[124 112 108 153 134] yields 124, 134

[[143 116 127 129 124 118]
 [127 120 112 121 136 127]
 [144 142 123 111 126 149]] yields 143, 149

[139 127 126 108 119 150] yields 139, 150

[113 127 137 125 127 154] yields 113, 154

[124 158 143 127 128 123] yields 124, 123

[152 155 145 136 151 129 125] yields 152, 125

[144 100 139 106] yields 144, 106
---
[[130 122 131 144 125 129 133]
 [127 127 130 133 126 135 135]
 [120 140 128 101 129 148 137]] Out: 130, 137

[140 110 158 151] Out: 140, 151

[122 109 132 105 113 119 134] Out: 122, 134

[[118 125 134 133 124 139 132]
 [118 125 134 132 125 139 131]
 [122 116 134 152 124 121 120]] Out: 118, 120

[132 101 104 116] Out: 132, 116

[[138 134 128 113]
 [138 141 128 157]] Out: 138, 157

[[117 112 132 115 107]
 [136 115 141 124 119]
 [138 150 121 146 144]] Out: 117, 144

[[119 117 120 103 110 121 113]
 [131 148 144 152 153 128 151]
 [142 139 140 154 141 139 143]] Out: 119, 143

[[129 131 128 131 102]
 [127 124 130 130 110]] Out: 129, 110

[110 124 133 104] Out: 110, 104
---
[[144 133 137 139 135 128 121]
 [152 134 138 133 137 135 129]
 [140 141 139 145 140 152 117]] Answer: 121

[[120 123 158 126]
 [115 119 134 134]
 [110 139 109 122]] Answer: 126

[[129 118 106 134 120 114 112]
 [120 157 148 103 123 107 133]
 [127 153 138 124 134 100 149]] Answer: 112

[[140 124 106 115 118 107]
 [131 137 109 108 107 136]
 [151 125 122 111 140 130]] Answer: 107

[[113 134 131 103]
 [112 139 135 106]
 [115 139 139 106]] Answer: 103

[[109 137 151 132 129]
 [109 146 144 129 130]
 [109 135 153 133 129]] Answer: 129

[[129 121 121 120 108]
 [129 136 123 130 149]
 [133 134 142 126 131]] Answer: 108

[[114 133 137 137]
 [122 130 131 132]
 [100 138 145 145]] Answer: 137

[[140 122 124 126]
 [136 122 132 126]
 [106 108 134 126]] Answer: 126

[[117 147 139 139 128 122]
 [114 147 140 139 130 116]
 [115 111 126 115 131 106]] Answer: 122
---
[[127 121 116 134 130 130 128]
 [108 111 106 109 148 118 124]] >> 134

[141 119 126 129 105 135 114] >> 129

[134 142 150 127 110 143] >> 127

[[125 115 121 125 126 126 132]
 [131 111 104 105 106 124 115]
 [119 113 124 136 137 123 133]] >> 125

[101 143  98  99 114] >> 99

[109 153 118 156 113 141] >> 156
---
[[132 114 137 122 150 131]
 [119 147 119 135 125 107]
 [129 118 113 107 149 149]] --> 147

[[151 133 122 118]
 [136 132 121 117]
 [145 131 126 113]] --> 132

[[128 128 129 131 127]
 [127 128 111 101 137]
 [128 128 134 137 125]] --> 128

[[115 139 132 134 124]
 [118 151 133 137 136]
 [126 151 129 135 125]] --> 151

[[140 145 139 131]
 [136 137 133 127]
 [135 139 154 130]] --> 137

[[153 126 114 135 130 116 125]
 [116 127 142 137 138 101 143]
 [119 127 122 133 135 141 116]] --> 127

[[121 130 131 148 107 117]
 [142 141 112 123 131 148]
 [123 156 126 147 114 112]] --> 141
---
array([[143, 137, 130, 137, 141, 138, 148, 131, 118, 112, 142, 143],
       [133, 130, 127, 130, 132, 136, 127, 129, 139, 142, 118, 137],
       [129, 126, 120, 129, 119, 138, 138, 130, 148, 118, 141, 140],
       [127, 127, 130, 127, 127, 128, 124, 123, 126, 130, 126, 122],
       [119, 122, 137, 121, 129, 126, 120, 120, 131, 136, 128, 115],
       [121, 129, 127, 118, 116, 134, 107, 109, 138, 120, 133, 125],
       [134, 132, 121, 126, 126, 150, 139, 126, 129, 131, 119, 141],
       [119, 124, 136, 130, 129, 124, 125, 127, 134, 143, 117, 126],
       [131, 136, 132, 123, 133, 115, 118, 122, 106, 123, 130, 117]]) gives 143

array([[121, 140, 138, 128, 111, 131, 129, 129],
       [120, 140, 128, 130, 112, 119, 122, 123],
       [115, 137, 146, 127, 108, 116, 130, 121],
       [109, 118, 128, 145, 111, 120, 143, 145],
       [143, 126, 131, 131, 141, 101, 117, 133],
       [134, 134, 132, 125, 149, 140, 133, 135]]) gives 121

array([[128, 125, 142, 143, 122, 145, 138],
       [112, 137, 153, 125, 130, 131, 134],
       [131, 129, 130, 130, 126, 127, 126],
       [140, 108, 144, 127, 118, 114, 119],
       [129, 139, 128, 139, 130, 141, 138]]) gives 128

array([[118, 137, 128, 120, 115, 132, 137, 137, 147, 130, 123, 129, 118,
        125, 130],
       [116, 129, 128, 132, 129, 137, 122, 111, 134, 124, 132, 131, 145,
        121, 125],
       [106, 143, 128, 130, 137, 129, 127, 130, 129, 128, 128, 124, 130,
        115, 123],
       [118, 137, 128, 120, 114, 133, 138, 130, 148, 126, 124, 132, 122,
        126, 130],
       [112, 130, 128, 132, 129, 138, 121, 116, 131, 128, 131, 131, 143,
        118, 124],
       [120, 135, 128, 121, 114, 134, 138, 125, 149, 122, 124, 133, 127,
        127, 130],
       [112, 126, 128, 132, 119, 143, 122, 116, 134, 129, 130, 133, 142,
        119, 125],
       [106, 134, 128, 130, 127, 136, 122, 147, 129, 145, 126, 123, 119,
        114, 123],
       [112, 124, 128, 133, 125, 138, 116, 147, 127, 151, 129, 124, 119,
        116, 122]]) gives 118

array([[129, 133, 132, 121, 126, 127, 117, 129, 127, 121, 128, 123, 131,
        129, 130, 130],
       [130, 146, 127, 141, 137, 143, 133, 131, 151, 145, 129, 148, 139,
        130, 128, 129],
       [130, 148, 143, 134, 125, 130, 108, 118, 131, 134, 140, 122, 138,
        135, 127, 132],
       [130, 127, 126, 132, 127, 127, 127, 123, 130, 140, 134, 124, 124,
        128, 122, 129],
       [136, 147, 135, 141, 124, 136, 116, 118, 144, 136, 149, 128, 138,
        136, 122, 130],
       [129, 132, 132, 125, 127, 126, 117, 126, 125, 130, 129, 122, 127,
        130, 130, 129],
       [136, 134, 131, 124, 119, 129, 112, 122, 134, 125, 138, 120, 128,
        131, 120, 133],
       [133, 141, 136, 126, 121, 128, 108, 121, 129, 127, 137, 120, 132,
        131, 126, 133]]) gives 129

array([[132, 155, 127, 136, 142, 121, 130, 134, 141],
       [103, 139, 115, 106, 141, 133, 132, 127, 128],
       [139, 132, 145, 129, 101, 142, 136, 130, 133],
       [117, 133, 119, 125, 131, 106, 117, 121, 133],
       [121, 114, 103, 107, 146, 130, 128, 130, 148],
       [139, 103, 114, 119, 103, 128, 143, 118, 121]]) gives 132
---
[117 121 117 105] → 117
[115 141 112 158] → 115
[105 104 131 128] → 105
[129 153 115 138] → 129
[107  99 112 105] → 107
[153 123 146 108] → 153
---
[143 117 151 103]: 151

[[131 153 151 132 126 144 153]
 [130 149 152 127 127 145 156]
 [119 126 136 147 127 134 145]]: 136

[[124 118 120 132 149 120]
 [106 133 120 126 142 116]]: 120

[[137 135 153 155]
 [135 135 132 124]]: 132

[102 132 129 151]: 129

[[147 120 157 131]
 [134 120 148 131]]: 148

[[115 133 131 119 120 131 127]
 [130 156 124 118 133 122 140]
 [135 149 148 136 132 120 139]]: 148
---
[145 147 156 135 137 112 146] Out: 135, 156

[[128 120 121 133 133]
 [127 102 141 117 116]
 [127 134 127 133 128]] Out: 141, 141

[124 142 145 150 102 157 127] Out: 150, 157

[141 128 131 120 140 153 148] Out: 120, 153

[[141 132 123 143 120 138 123]
 [137 130 115 121 130 106 105]
 [154 147 141 119 129 117 124]] Out: 121, 154

[103 152 148 110 133 112 123] Out: 110, 152
---
[132 126 128 151 128 142] → 126
[146 138 104 118 116] → 138
[109 104 126 108 113  99 124] → 104
[131 157 132 120] → 157
[140 154 133 122 124] → 154
[103 109 127 116 105 147 107] → 109
[129 136  99 120 131 128] → 136
[123 119 101 139 143 120 127] → 119
[136 149 158 150 119 131 144] → 149
[127 151 128 144] → 151
---
[[131 132 132 121 129 114 135]
 [123 128 132 139 129 154 119]
 [121 146 129 125 127 148 132]] → 127

[[127 118 126 131]
 [132 130 129 132]
 [121 114 100 135]] → 114

[[122 121 119 150 134]
 [141 126 149 143 126]
 [141 128 142 138 121]] → 142

[[118 124 117 119 150]
 [126 118 130 101 139]
 [110 138 135 155 148]] → 135

[[113 116 119 143]
 [131 128 103 123]
 [105 135 129 127]] → 135

[[126 102 137 138 102]
 [130 102 132 139  99]
 [122 101 145 138 107]] → 145

[[126 133 129 123]
 [135 107 124 128]
 [131 121 125 128]] → 121
